In the data rows, zero lies at 4.5, halfway between 4 and 5.
Here is a table of points, one per row:
[2 5 4 6 3 3 3 4 2 3 4 3 6 4 3 4 6 6 6 4 6 4 7 5 5 3 7 4 3 4 2 4]
[9 4 3 3 5 7 4 1 6 5 5 5 4 6 6 4 5 6 3 4 6 4 2 4 3 4 6 5 4 5 4 6]
[5 2 7 4 4 3 6 2 6 6 3 3 4 8 3 6 4 3 4 4 5 4 0 3 3 6 2 1 5 9 3 5]
[8 3 2 9 4 4 4 6 5 6 6 3 5 4 2 5 1 5 1 5 5 5 4 2 4 6 2 5 8 6 5 6]
[4 4 3 3 5 5 4 2 5 4 4 5 2 3 4 2 7 7 3 5 5 5 4 3 4 2 3 6 5 5 3 5]
[4 6 5 8 3 1 5 3 3 6 3 6 4 5 2 5 7 5 4 3 4 3 7 6 4 2 9 5 5 4 6 2]
[5 4 5 3 4 5 4 4 4 3 5 7 7 5 9 6 5 5 5 3 7 6 2 4 4 6 5 5 7 2 5 2]
[6 7 4 6 2 7 2 5 2 5 0 6 2 2 6 3 6 4 4 6 4 6 6 7 5 5 2 4 1 9 7 4]
[4 3 5 3 3 5 4 5 6 6 7 3 6 5 4 4 4 4 4 0 6 4 4 4 9 3 1 5 2 6 3 5]
[4 4 6 3 5 3 3 3 4 4 4 4 3 4 4 4 4 2 4 5 8 3 6 3 4 6 3 4 5 5 4 6]
[4 3 4 6 5 4 6 4 4 2 5 5 4 6 3 4 5 6 4 5 6 5 3 4 8 6 5 7 0 3 6 4]
[1 5 6 8 2 4 4 4 1 0 5 3 5 6 4 5 9 4 3 3 3 4 6 3 2 2 4 3 5 3 7 2]
[4 2 4 2 6 4 4 3 8 5 7 4 5 4 4 3 7 6 2 5 6 7 3 3 5 6 4 5 6 3 4 6]
[4 3 6 4 5 3 4 3 5 5 3 7 5 2 3 3 4 5 4 4 2 3 4 3 5 5 5 7 4 6 5 3]
[5 6 4 5 2 3 5 4 6 6 0 4 3 5 4 7 4 3 4 6 7 4 2 3 4 8 1 4 7 4 3 5]
[5 3 6 4 7 3 5 7 5 4 3 7 5 4 6 5 4 5 1 4 7 5 9 7 5 5 5 3 5 6 4 3]
[2 4 5 5 6 9 4 2 6 5 5 3 3 6 3 2 0 4 6 8 8 3 4 1 5 2 2 6 8 5 3 4]
[7 5 5 5 6 5 4 4 3 4 4 4 3 0 5 4 5 0 4 0 4 4 3 4 4 5 4 5 5 2 4 6]
[4 6 4 4 2 6 4 5 3 4 3 5 5 4 5 5 5 4 4 5 0 4 2 7 4 6 6 4 4 6 5 7]
[4 5 4 5 3 4 3 6 6 5 6 4 5 5 6 3 6 5 5 5 0 6 3 2 4 4 3 5 4 5 4 1]
[4 2 4 2 5 2 9 7 5 2 5 4 7 3 3 7 3 5 8 4 4 4 5 4 5 5 6 2 6 3 3 5]
[1 5 4 8 3 4 5 4 4 2 3 6 5 7 5 4 3 5 3 3 5 6 5 9 6 5 4 8 7 1 5 7]
[5 7 6 6 5 4 3 4 3 8 4 2 6 2 6 6 4 4 5 5 3 5 6 7 5 5 5 5 4 4 6 3]
[7 9 2 4 8 5 7 6 4 4 5 5 2 6 4 5 2 4 4 5 4 5 2 2 5 5 3 4 5 6 2 7]
[3 3 9 5 3 5 3 2 7 5 4 5 1 6 4 2 2 5 4 6 1 7 5 6 5 3 4 4 4 6 5 4]
[5 4 4 3 7 3 0 5 6 5 5 6 3 6 1 9 5 4 4 4 4 4 4 5 4 3 3 6 4 5 4 4]
[3 3 3 6 3 4 4 6 5 6 5 7 6 4 5 5 3 6 5 3 5 5 5 5 5 3 3 2 6 5 4 6]
[6 4 6 4 7 1 4 3 6 5 5 3 2 5 4 3 6 6 5 6 3 1 4 8 5 2 4 3 4 4 4 5]
[1 5 5 4 5 2 7 4 5 4 6 2 8 1 7 8 3 0 3 3 5 4 3 3 4 3 9 2 4 1 3 6]
[6 5 4 5 4 5 4 6 4 2 2 6 1 4 2 5 2 6 4 3 0 5 6 4 5 5 3 6 6 1 3 6]
[6 2 6 7 5 4 6 9 4 6 5 6 6 5 3 1 2 3 4 7 3 5 5 5 5 1 5 5 4 6 5 5]
[4 5 3 4 8 8 2 5 3 3 7 6 7 5 3 2 4 2 5 6 2 6 7 3 3 7 5 1 3 3 6 4]
[4 4 0 5 5 4 3 5 4 7 4 3 5 6 4 3 5 5 4 5 5 2 3 5 6 6 5 5 4 4 4 0]
[5 6 4 7 4 4 6 4 7 5 9 8 3 5 6 4 5 3 4 5 6 5 6 5 5 5 5 4 4 5 5 4]
[3 7 5 6 4 6 8 5 6 4 3 8 5 3 4 2 6 4 6 3 5 5 6 5 5 4 6 5 3 6 6 4]
[4 3 4 3 3 4 6 3 7 4 5 4 5 5 5 6 5 5 4 6 4 8 6 4 2 5 6 4 3 4 5 4]
[5 4 3 6 3 8 4 3 5 7 5 7 8 6 5 2 4 6 4 6 3 4 5 3 3 4 5 3 1 2 6 4]
[4 4 3 5 5 5 4 4 4 2 3 5 1 3 2 4 4 5 0 8 6 4 3 6 6 3 5 4 6 4 5 7]
[4 4 5 4 7 2 7 5 4 4 5 6 7 6 5 7 1 4 3 5 6 4 3 2 3 5 6 6 4 5 3 2]
[7 6 6 6 2 6 3 5 0 5 1 4 6 3 7 6 4 3 5 4 4 3 7 9 3 7 1 4 1 6 5 2]
[6 4 6 5 3 9 5 5 5 4 9 4 3 4 1 4 6 6 5 4 6 3 6 6 5 8 3 3 5 2 3 3]
[6 3 7 5 4 1 6 2 5 4 3 3 3 4 4 5 6 6 8 3 6 5 2 4 5 4 3 6 6 7 5 7]
[7 3 5 1 4 6 5 7 6 6 6 3 0 2 7 5 1 5 3 8 4 2 3 4 5 4 3 5 4 4 4 3]
[3 4 8 3 5 3 6 6 1 6 7 4 5 6 3 5 3 4 4 4 5 9 2 3 6 6 8 6 5 2 6 4]
[8 5 5 4 3 5 5 5 9 0 2 1 6 5 4 5 4 4 6 4 4 4 8 4 5 3 6 7 5 7 6 5]
[6 4 5 5 4 8 4 4 4 5 3 6 3 4 5 4 6 4 3 5 3 5 7 7 7 4 5 4 9 7 4 4]
[5 5 3 4 6 6 4 5 4 2 3 4 5 7 7 2 3 5 5 7 5 5 6 5 7 3 3 5 4 2 8 4]
[1 4 7 5 5 3 4 3 3 3 5 6 3 5 5 3 7 2 3 4 5 5 8 5 5 4 4 5 3 6 7 3]
[4 4 4 5 6 4 5 2 4 2 3 5 5 5 5 5 6 3 7 5 4 5 4 5 5 9 5 5 5 5 6 4]
[5 5 8 5 3 9 5 4 5 5 3 2 3 5 4 7 6 5 3 2 3 3 1 4 4 4 5 4 6 4 3 5]
[3 5 4 2 7 7 6 5 5 8 2 4 5 7 5 4 6 6 4 4 4 4 4 5 6 6 5 5 5 5 5 7]
[6 3 5 6 2 6 1 5 5 5 1 5 5 3 4 1 5 2 6 6 5 7 5 7 5 6 3 6 4 7 0 4]
[5 3 4 6 5 7 4 6 5 5 4 4 6 5 2 3 4 3 6 5 2 5 6 6 4 4 6 6 5 1 5 5]
[5 4 5 5 9 9 5 3 6 4 5 3 7 2 6 5 5 5 5 3 4 4 4 4 5 4 4 5 6 6 5 4]
[4 4 4 4 4 5 6 3 6 5 5 4 3 6 5 5 4 3 6 6 4 8 4 6 6 3 3 2 6 4 3 4]
[2 9 4 2 5 4 3 5 7 4 3 5 6 4 3 4 6 5 4 5 3 5 4 5 5 3 4 4 6 4 3 3]
[7 5 4 6 6 1 2 3 4 2 3 3 7 6 5 3 7 4 4 2 6 4 7 6 5 3 5 5 4 4 4 4]
[6 5 7 3 4 4 4 5 4 4 1 4 7 4 5 7 3 7 4 4 5 6 4 6 8 6 8 0 2 3 5 4]
[4 3 3 4 4 2 7 3 5 6 6 5 3 5 4 3 4 4 5 5 5 5 5 1 6 2 1 4 7 2 6 3]
[4 5 4 5 3 5 3 4 4 2 3 7 6 6 6 4 6 5 5 4 5 3 4 5 4 5 5 5 5 4 5 5]
[2 4 5 3 3 3 5 5 6 5 5 4 5 4 5 4 4 3 7 5 6 5 4 5 5 5 2 6 5 4 3 4]
[3 4 4 4 4 6 4 5 4 4 1 4 4 4 4 4 6 6 5 5 6 5 3 0 4 4 4 5 5 4 3 3]
[4 4 6 6 6 4 4 9 9 4 7 4 5 4 5 3 6 7 5 6 6 3 5 0 4 4 5 5 7 7 3 4]
[6 5 6 3 4 4 6 4 8 6 3 2 2 7 6 8 7 4 4 5 5 3 9 3 4 6 3 5 5 4 4 7]
[5 4 0 0 5 7 7 5 0 4 6 4 9 4 3 4 6 6 4 6 2 6 7 6 2 3 5 6 5 7 5 3]
[4 4 4 7 5 4 5 5 6 4 5 3 5 2 4 5 5 5 4 6 6 4 2 5 3 4 5 4 3 5 6 5]
[4 3 4 4 2 3 4 6 2 5 4 4 2 6 6 4 3 2 5 5 2 2 8 3 3 7 8 4 3 4 5 6]
[3 4 5 2 5 3 3 2 7 4 6 4 7 5 5 6 3 5 4 4 6 0 3 5 4 6 7 6 5 3 4 4]
[6 5 3 2 2 1 2 3 5 5 3 2 8 3 5 7 2 4 4 3 6 5 6 4 4 4 8 2 4 3 9 5]
[5 4 8 4 5 4 3 5 3 9 5 6 6 5 5 5 5 6 7 6 5 4 6 2 5 4 4 4 5 3 3 7]
[4 6 5 6 2 4 5 5 7 4 5 2 1 5 5 7 5 4 6 4 6 5 2 4 4 6 4 3 4 5 4 4]
[6 4 6 6 5 4 4 4 3 2 6 5 2 5 7 3 4 6 9 2 5 2 3 4 5 6 4 2 5 5 2 7]
[5 4 5 2 4 5 2 9 3 5 5 7 0 4 5 3 7 3 6 4 6 5 4 7 4 4 4 5 6 5 9 5]
[3 4 4 1 5 4 6 4 1 4 7 3 6 6 3 5 3 5 3 6 6 3 2 3 6 6 7 4 8 7 5 5]
[3 3 0 4 5 4 5 4 5 5 5 2 5 5 4 2 6 2 5 2 2 5 6 5 5 5 4 4 3 5 5 6]
These points spread out most along one direction. Take the direction at right angles to it along which they spread out most. Go by this last direction. Where along it does each point below lie, from 0 to 99? 50 is the average, and the first point above lies past it. One standard deviation of the points above along it is 16.
[5 3 4 4 6 4 5 5 5 3 4 4 1 6 4 3 3 7 5 3 7 7 3 9 0 4 6 5 3 5 3 5] 43
[5 8 4 4 3 5 4 3 4 7 7 4 6 6 5 5 5 4 5 4 5 8 4 5 5 4 4 7 6 5 6 5] 51
[4 6 4 5 5 0 3 4 3 3 4 6 7 4 6 6 3 3 4 4 2 5 4 6 6 7 5 2 2 7 5 7] 70
[3 3 0 6 5 8 3 3 2 4 7 7 4 2 5 9 4 5 6 7 3 6 9 4 5 3 6 5 2 5 6 4] 57
[6 5 3 4 3 3 3 6 4 3 7 5 7 4 5 4 4 6 5 8 4 4 3 4 5 3 4 5 5 3 1 5] 53
[6 5 7 2 3 3 8 4 4 5 6 5 5 4 4 3 6 5 2 5 5 1 4 6 4 4 2 7 4 2 3 7] 48
[5 6 5 7 7 5 3 5 4 5 6 6 8 5 4 4 5 5 5 6 5 6 6 2 2 5 5 5 2 3 4 5] 61
[4 3 4 5 8 4 5 4 3 5 5 6 4 4 6 4 6 6 4 5 4 3 1 6 4 4 4 5 5 3 5 4] 51
[5 6 4 6 4 3 6 3 3 4 6 3 2 2 6 4 2 9 4 2 4 4 5 4 4 6 5 4 5 5 6 3] 54
[8 4 5 4 6 6 5 3 3 5 5 3 2 4 7 5 4 4 2 6 5 7 4 4 5 4 5 5 4 5 2 6] 38
[0 6 6 6 6 5 6 5 4 3 3 3 6 6 4 4 5 7 4 3 4 4 7 3 1 4 2 4 3 5 7 5] 58
[5 4 4 3 3 4 6 4 4 6 4 6 4 4 4 3 4 4 8 4 4 3 2 4 4 3 5 3 5 5 4 3] 49
